In the rows, 128 means zero.
Each path below is one point turned by a fixed rotation once a step. After each direction that follows a path, write how fast that rotation turns it, in degrees each step (0 if it stays still).
Each turn is a multiple of 5 degrees from 10 to 175, or 0.
Each row of a path follows its step; steps can be skipped.
Path 1:
step 0: [123 131 132 124 125 125 126 132 136 140 125 130 124 131 122 132 116 139
 110 129 130 135 119 124 120 137 132 120 128 132 138 130 132 133 121 113
 123 132 132 131 118 130 123 139 137 128 132 134 118 131 126 129 132]
step 1: [110 147 122 109 126 129 126 129 125 122 129 135 129 126 131 124 136 124
 130 123 129 126 122 115 122 126 128 130 131 136 133 137 134 136 133 131
 130 126 132 128 131 141 124 127 121 122 126 135 123 135 123 131 133]
step 2: [120 130 137 127 135 128 121 131 128 135 137 131 128 132 129 134 114 131
 127 117 125 126 116 126 121 140 130 116 123 122 133 135 135 122 121 119
 138 124 128 128 132 119 125 139 119 126 133 135 126 131 118 130 122]
step 3: [116 133 135 114 120 128 137 127 116 131 126 128 136 119 127 118 136 131
 125 117 122 129 128 127 118 119 136 120 133 137 137 127 127 134 118 125
 134 124 127 134 126 137 122 128 128 131 133 137 134 128 130 119 120]
step 4: [117 125 123 121 127 128 123 126 128 129 145 127 117 122 124 126 125 129
 121 128 122 128 132 127 120 133 124 120 122 135 136 138 125 122 120 124
 144 129 126 112 133 122 124 133 117 137 128 127 122 129 131 137 136]
step 5: [123 136 126 117 121 137 123 126 124 137 122 121 129 114 127 125 124 125
 121 123 130 137 129 135 116 126 128 118 134 138 122 124 123 135 132 128
 131 125 118 131 131 121 131 134 126 122 139 134 140 139 115 122 129]
step 6: [130 126 127 124 137 118 126 130 117 127 133 129 133 120 124 124 135 123
 131 127 128 116 131 120 128 134 121 113 141 137 126 129 126 127 118 123
 144 129 131 123 132 124 132 134 125 132 128 135 131 124 124 144 139]
step 7: [134 125 129 120 112 134 122 116 116 136 122 128 125 121 129 123 132 129
 120 118 128 135 127 133 121 134 125 127 122 130 119 133 123 117 117 120
 134 131 123 137 129 116 132 119 121 119 126 130 133 130 126 128 128]
step 8: [126 124 126 122 133 118 124 122 128 127 125 135 129 117 123 131 131 124
 119 136 124 131 130 132 123 121 131 125 138 128 128 127 120 134 108 119
 124 125 129 118 125 128 139 128 139 128 130 136 124 129 119 145 132]
step 9: [136 132 117 111 120 131 125 124 122 126 123 130 122 126 132 127 127 121
 123 125 134 128 131 130 120 133 117 134 134 127 128 130 127 119 124 127
 139 120 137 131 142 129 132 131 128 110 122 115 125 131 125 133 128]
step 10: [134 136 135 131 133 114 118 116 126 128 121 130 120 119 130 136 123 127
 118 127 130 122 123 127 127 138 135 124 131 131 133 117 131 129 118 126
 126 130 129 125 133 124 140 123 134 128 127 132 137 128 116 137 112]
step 11: [133 126 124 114 120 123 138 121 114 133 118 145 126 134 130 127 131 121
 124 130 127 125 135 130 122 140 134 132 130 135 136 125 130 127 121 123
 123 127 140 132 135 130 122 135 132 123 117 132 126 125 135 127 135]
[126 127 125 126 125 128 129 128 130 129 129 127 128 126 124 129 125 127
 127 132 128 130 127 128 130 125 127 129 128 130 129 131 126 128 127 127
 127 128 129 126 128 128 127 125 131 128 127 125 125 131 127 126 129]
90
